In the rows, 128 means zero.
Each path below is one point turned by a fixed rotation once a step. After each direction that follows a path, write how fast that rotation turns it, in degrees a step (0 if it stays still).
Each turn is a multiple of 5 degrees from 10 to 175, or 0.
Each row of a path follows its step; steps can be skipped.
Rotation 1:
step 0: | 129 | 117 | 120 | 117 | 146 | 140 | 118 | 124 | 134 | 146 | 126 | 140 | 138 | 127 | 132 | 127 | 118 |  98 | 151 | 138 | 154 | 133 | 110 | 121 | 118 | 127 | 152 | 136 | 134 | 121 | 141 | 154 | 128 |  91 | 118 | 122 |  95 | 152 | 133 | 128 | 120 | 115 | 118 | 121 | 112 | 141 | 130 | 115 | 154 | 145 | 132 | 131 | 154 | 119 | 124 | 135 | 128 | 124 | 141 | 132 | 141 |
step 1: | 129 |  97 | 115 | 119 | 154 | 128 | 146 | 131 | 122 | 153 | 109 | 136 | 122 | 142 | 133 | 112 | 120 | 140 | 132 | 124 | 158 | 102 | 122 | 120 | 133 | 133 | 133 |  90 | 143 | 103 | 160 | 129 | 129 | 121 | 136 | 132 | 110 | 141 | 140 | 146 | 122 | 129 | 130 | 132 | 136 | 110 | 116 | 145 | 126 | 136 | 123 | 137 | 113 | 113 | 109 | 132 | 120 | 119 | 123 | 127 | 129 |
step 2: | 112 | 140 | 119 | 144 | 153 | 120 | 116 | 136 | 135 | 166 | 129 | 138 | 120 | 118 | 100 | 102 | 126 | 125 | 129 | 114 | 158 | 120 | 125 | 134 | 130 | 133 | 127 | 127 | 117 | 105 | 127 | 134 | 122 | 132 | 120 | 146 | 121 | 138 | 161 | 126 | 122 | 126 | 139 | 153 | 148 | 136 | 109 | 101 | 144 | 121 | 131 | 125 | 123 | 139 | 136 | 144 | 145 | 125 | 151 | 120 | 127 |
step 3: | 120 | 143 | 102 | 121 | 122 | 159 | 137 | 118 | 115 | 136 | 122 | 103 | 127 | 133 | 142 | 110 | 130 | 116 | 140 | 122 | 123 | 143 | 118 | 125 | 118 | 126 | 136 | 136 | 116 |  95 | 158 | 134 | 107 | 139 | 123 | 136 | 120 | 154 | 149 | 130 | 118 | 120 | 119 | 135 | 124 | 138 | 108 | 149 | 143 | 149 | 136 | 116 | 123 | 126 | 114 | 143 | 152 | 108 | 129 | 115 | 136 |
step 4: | 115 | 135 | 109 | 121 | 163 | 122 | 108 | 116 | 118 | 138 | 129 | 138 | 123 | 111 | 130 | 123 | 105 | 126 | 130 | 132 | 143 | 131 | 126 | 110 | 142 | 135 | 166 | 113 | 119 | 102 | 139 | 127 | 117 | 133 | 102 | 104 | 140 | 139 | 115 | 116 | 127 | 118 | 142 | 136 | 108 | 102 | 120 | 130 | 119 | 145 | 148 | 139 | 130 | 116 | 114 | 140 | 129 | 118 | 146 | 119 | 128 |
step 5: | 123 | 130 | 116 | 134 | 135 | 147 | 131 | 126 | 137 | 127 | 118 | 130 | 123 | 113 | 135 | 128 | 136 | 143 | 144 | 134 | 152 | 112 | 128 | 126 | 133 | 143 | 134 |  97 | 119 | 118 | 130 |  87 | 106 | 142 | 108 | 119 | 116 | 122 | 153 | 137 | 122 | 138 | 154 | 141 | 126 | 145 |  98 | 114 | 142 | 142 | 127 | 114 | 129 |  95 | 127 | 113 | 130 | 123 | 125 | 117 | 136 |
step 6: | 130 | 144 | 113 | 145 | 162 | 140 | 122 | 126 | 129 | 137 | 104 | 142 | 125 | 120 | 134 | 124 | 134 | 132 | 127 | 136 | 141 | 140 | 102 | 115 |  99 | 136 | 121 | 145 | 103 | 139 | 131 | 146 | 118 | 125 | 127 | 118 | 131 | 132 | 153 | 132 | 112 | 138 | 150 | 124 | 119 | 111 | 117 | 119 | 143 | 137 | 127 | 118 | 155 | 113 | 122 | 158 | 154 | 121 | 119 | 136 | 130 |
step 7: | 131 | 109 | 116 | 133 | 137 | 130 | 134 | 117 | 132 | 148 | 129 | 140 | 123 | 129 | 134 | 110 | 127 | 135 | 156 | 131 | 141 | 137 | 138 | 134 | 119 | 129 | 127 | 125 | 129 | 111 | 141 | 133 | 129 | 113 | 128 | 112 | 119 | 148 | 130 | 115 |  99 | 173 | 120 | 128 |  95 | 136 | 127 | 142 | 116 | 156 | 144 | 115 | 127 |  98 | 105 | 127 | 139 | 125 | 144 | 141 | 138 |
step 8: | 123 | 120 | 103 | 125 | 149 | 123 | 127 | 146 | 131 | 155 | 136 | 152 | 133 | 129 | 114 | 135 | 118 | 124 | 143 | 125 | 151 | 122 | 135 | 116 | 123 | 115 | 138 | 115 | 147 | 117 | 120 | 137 | 111 | 140 | 119 | 137 | 126 | 120 | 119 | 123 | 118 | 136 | 160 | 148 | 142 | 119 | 129 | 117 | 130 | 155 | 116 | 116 | 100 | 100 | 118 | 146 | 150 | 129 | 103 | 135 | 126 |
step 9: | 120 | 140 | 141 | 140 | 125 | 138 | 123 | 148 | 132 | 132 | 127 | 135 | 144 | 103 | 137 | 101 | 103 | 135 | 135 | 132 | 144 | 118 | 120 | 127 | 100 | 129 | 147 | 131 | 123 | 111 | 136 | 130 | 119 | 109 | 116 | 149 | 120 | 138 | 139 | 161 | 116 | 138 | 128 | 133 | 141 | 152 | 124 | 130 | 137 | 160 | 118 | 122 | 131 | 119 | 148 | 138 | 159 | 130 | 136 | 131 | 146 |
step 10: | 107 | 112 | 120 | 102 | 124 | 127 | 145 | 140 | 124 | 162 | 123 | 128 | 131 | 143 | 138 | 126 | 126 | 130 | 122 | 121 | 143 | 117 | 127 | 102 | 118 | 118 | 165 | 140 | 118 | 123 | 155 | 134 | 108 | 116 | 132 | 114 | 145 | 139 | 141 | 132 | 122 | 126 | 137 | 116 | 118 | 106 | 113 | 136 | 143 | 139 | 131 | 113 | 130 | 129 | 117 | 141 | 146 | 121 | 147 | 151 | 151 |
Speeds:
| 126 | 129 | 132 | 125 | 134 | 127 | 134 | 128 | 121 | 122 | 128 | 125 | 131 | 119 | 127 | 133 | 131 | 124 | 123 | 131 | 125 | 132 | 134 | 124 | 131 | 128 | 133 | 128 | 126 | 129 | 130 | 123 | 127 | 131 | 127 | 122 | 127 | 129 | 126 | 132 | 134 | 132 | 130 | 130 | 125 | 128 | 122 | 129 | 134 | 126 | 132 | 125 | 127 | 132 | 134 | 127 | 132 | 125 | 130 | 128 | 132 |
55
| 129 | 129 | 124 | 130 | 129 | 134 | 128 | 127 | 129 | 124 | 131 | 134 | 134 | 131 | 129 | 128 | 125 | 125 | 126 | 131 | 130 | 127 | 123 | 128 | 126 | 129 | 129 | 121 | 140 | 127 | 130 | 126 | 126 | 128 | 122 | 128 | 126 | 127 | 122 | 133 | 138 | 129 | 128 | 131 | 129 | 125 | 126 | 125 | 125 | 127 | 126 | 136 | 126 | 121 | 133 | 126 | 127 | 129 | 130 | 130 | 127 |
95
| 124 | 124 | 129 | 133 | 132 | 126 | 136 | 121 | 132 | 134 | 134 | 125 | 132 | 133 | 129 | 126 | 130 | 134 | 123 | 131 | 127 | 132 | 121 | 129 | 128 | 127 | 122 | 125 | 126 | 134 | 129 | 133 | 130 | 130 | 121 | 132 | 129 | 127 | 130 | 125 | 129 | 134 | 128 | 132 | 128 | 128 | 126 | 128 | 128 | 123 | 132 | 126 | 126 | 133 | 125 | 126 | 133 | 124 | 129 | 131 | 129 |
80
Rotation 2:
step 0: | 154 | 144 | 124 | 124 | 132 | 135 | 141 | 134 | 143 | 112 | 140 | 118 | 142 | 103 | 115 | 136 | 111 | 133 | 110 | 132 | 116 | 137 | 147 | 139 | 106 | 137 | 150 | 118 | 110 | 114 | 157 | 126 | 118 | 135 | 123 | 140 | 137 | 148 | 119 | 164 | 121 | 124 | 106 | 118 | 120 | 128 | 123 | 139 | 115 | 122 | 125 | 119 | 115 | 141 | 107 | 133 | 142 | 130 | 121 | 127 | 134 |
step 1: | 156 | 148 | 116 | 127 | 146 | 131 | 131 | 122 | 134 | 119 | 156 | 135 | 120 | 123 | 106 | 127 | 110 | 107 | 123 | 138 | 160 | 118 | 139 | 152 | 126 | 139 | 108 | 118 | 116 | 110 | 131 | 110 | 105 | 128 | 127 | 117 | 140 | 151 | 131 | 120 | 142 | 123 | 123 | 121 | 139 | 124 | 114 | 155 | 125 | 119 | 118 | 116 | 126 | 128 | 154 | 136 | 134 | 118 | 120 | 122 | 133 |
step 2: | 127 | 109 | 166 | 147 | 122 | 130 | 107 | 135 | 153 | 116 | 149 | 147 | 127 | 126 | 132 | 121 | 108 | 135 | 135 | 149 | 122 | 114 | 132 | 129 | 130 | 126 | 123 | 105 | 129 | 117 | 125 | 113 | 127 | 115 | 141 |  99 | 136 | 144 | 117 | 123 | 134 | 122 | 126 | 109 | 145 | 120 | 134 | 134 | 102 | 132 | 106 | 119 | 122 | 130 | 153 | 129 | 110 | 133 | 119 | 121 | 131 |
step 3: | 122 | 120 | 146 | 116 | 117 | 124 | 124 | 124 | 131 | 128 | 147 | 126 | 112 | 117 | 131 | 126 | 103 | 112 | 130 | 153 | 128 | 118 | 131 | 134 | 119 | 142 | 154 | 133 | 127 | 146 | 139 | 136 | 134 | 125 | 144 | 111 | 109 | 122 |  99 | 120 | 130 | 137 | 122 | 107 | 114 | 136 | 120 | 124 |  97 | 101 | 113 | 112 | 113 | 119 | 112 | 111 | 138 | 149 | 127 | 114 | 118 |
step 4: | 137 | 121 | 107 | 127 | 131 | 110 | 126 | 104 | 128 | 142 | 159 | 142 | 109 | 125 | 118 | 119 | 127 | 118 | 138 | 135 | 142 | 108 |  87 | 124 | 134 | 146 | 133 | 122 | 133 | 121 | 134 | 113 | 120 | 138 | 129 | 134 | 124 | 127 | 114 | 106 | 116 | 148 | 139 | 117 | 129 | 150 | 116 | 119 |  96 | 128 | 142 | 132 | 119 | 128 | 127 | 113 | 132 | 114 | 150 | 130 | 119 |
step 5: | 134 | 129 | 127 | 134 | 125 | 114 | 105 | 128 | 129 | 131 | 131 | 148 | 125 | 105 | 129 | 122 | 130 | 130 | 123 | 141 | 102 | 103 | 102 | 121 | 131 | 134 | 122 |  99 | 124 | 143 | 135 | 118 | 132 | 109 | 145 | 155 |  98 | 140 | 136 | 136 |  96 | 113 | 128 | 118 | 128 | 138 | 123 | 122 | 125 | 154 | 129 | 151 | 114 | 131 | 125 | 119 | 121 | 116 | 113 | 128 | 122 |
step 6: | 126 | 134 | 111 | 102 | 131 | 111 | 122 | 113 | 107 | 135 | 128 | 118 | 118 | 127 | 130 | 144 | 125 | 122 | 104 | 136 | 123 | 118 | 122 | 136 | 116 | 145 | 128 | 143 | 158 | 151 | 127 | 132 | 137 |  87 | 126 | 137 | 103 | 137 | 131 | 126 | 122 |  99 | 126 | 106 | 125 | 122 | 129 | 149 | 140 | 122 | 113 | 119 | 130 | 129 | 124 | 122 | 113 | 123 | 122 | 136 | 107 |
step 7: | 119 | 103 | 122 | 137 | 129 | 115 | 140 |  90 | 143 | 136 | 118 | 139 | 132 | 144 | 117 | 154 | 132 | 139 |  94 | 132 | 124 | 129 | 122 | 127 | 109 | 143 | 137 | 129 | 147 | 113 | 131 | 134 | 124 | 114 | 110 | 130 | 133 | 143 | 119 | 124 | 129 | 119 | 129 | 104 | 152 | 132 | 148 | 120 | 128 | 137 | 140 | 117 | 126 | 134 | 125 | 143 | 129 | 101 | 148 | 136 | 116 |
step 8: | 112 | 118 | 143 | 129 | 124 | 118 | 126 | 117 | 120 | 123 | 112 | 133 | 129 | 114 | 109 | 137 | 123 | 123 |  99 | 135 | 130 | 131 | 146 | 134 | 126 | 151 | 120 | 109 |  94 | 129 | 133 | 159 | 131 | 132 | 139 | 132 | 136 | 134 | 132 | 147 | 108 | 131 | 116 | 115 | 153 | 144 | 126 | 130 | 147 | 132 | 123 | 135 | 104 | 147 | 117 | 146 | 153 | 114 | 130 | 118 | 120 |
step 9: | 125 | 126 | 133 | 104 | 127 | 125 | 127 | 117 |  95 | 118 | 141 | 114 | 123 | 128 | 117 | 133 | 105 | 133 | 129 | 127 | 148 | 138 | 122 | 150 | 128 | 145 | 102 | 133 | 122 | 109 | 122 | 124 | 140 | 127 | 129 | 110 | 146 | 133 | 148 | 139 | 128 | 124 | 140 | 128 | 130 | 149 | 119 | 136 | 130 | 128 |  87 | 131 | 131 | 154 | 120 | 141 | 117 | 105 | 133 | 112 | 116 |
step 10: | 127 | 121 | 145 | 142 | 105 | 137 | 128 | 107 | 142 | 135 | 124 | 148 | 143 | 127 | 130 | 132 | 102 | 141 | 125 | 127 | 113 | 131 | 117 | 140 | 114 | 120 | 125 | 127 | 116 | 103 | 125 | 110 | 132 | 125 | 114 | 108 | 113 | 138 | 143 | 103 | 147 | 126 | 123 | 143 | 129 | 150 | 130 | 115 | 121 | 135 | 104 | 120 | 133 | 129 | 104 | 146 | 117 | 116 | 109 |  99 | 125 |
Speeds:
| 125 | 134 | 126 | 132 | 123 | 128 | 130 | 131 | 123 | 131 | 128 | 127 | 129 | 135 | 129 | 133 | 130 | 127 | 132 | 135 | 124 | 126 | 132 | 130 | 118 | 129 | 135 | 116 | 130 | 130 | 125 | 126 | 128 | 130 | 130 | 129 | 127 | 126 | 127 | 131 | 129 | 133 | 125 | 134 | 136 | 129 | 130 | 128 | 125 | 133 | 128 | 128 | 128 | 130 | 125 | 127 | 127 | 127 | 122 | 127 | 129 |
140
| 124 | 128 | 127 | 131 | 125 | 119 | 129 | 124 | 134 | 127 | 125 | 129 | 131 | 130 | 132 | 133 | 129 | 131 | 130 | 130 | 124 | 132 | 132 | 129 | 126 | 128 | 124 | 134 | 134 | 129 | 123 | 133 | 131 | 127 | 124 | 124 | 125 | 132 | 123 | 122 | 132 | 128 | 123 | 125 | 128 | 129 | 127 | 128 | 126 | 124 | 122 | 132 | 129 | 124 | 131 | 124 | 120 | 134 | 123 | 130 | 130 |
90
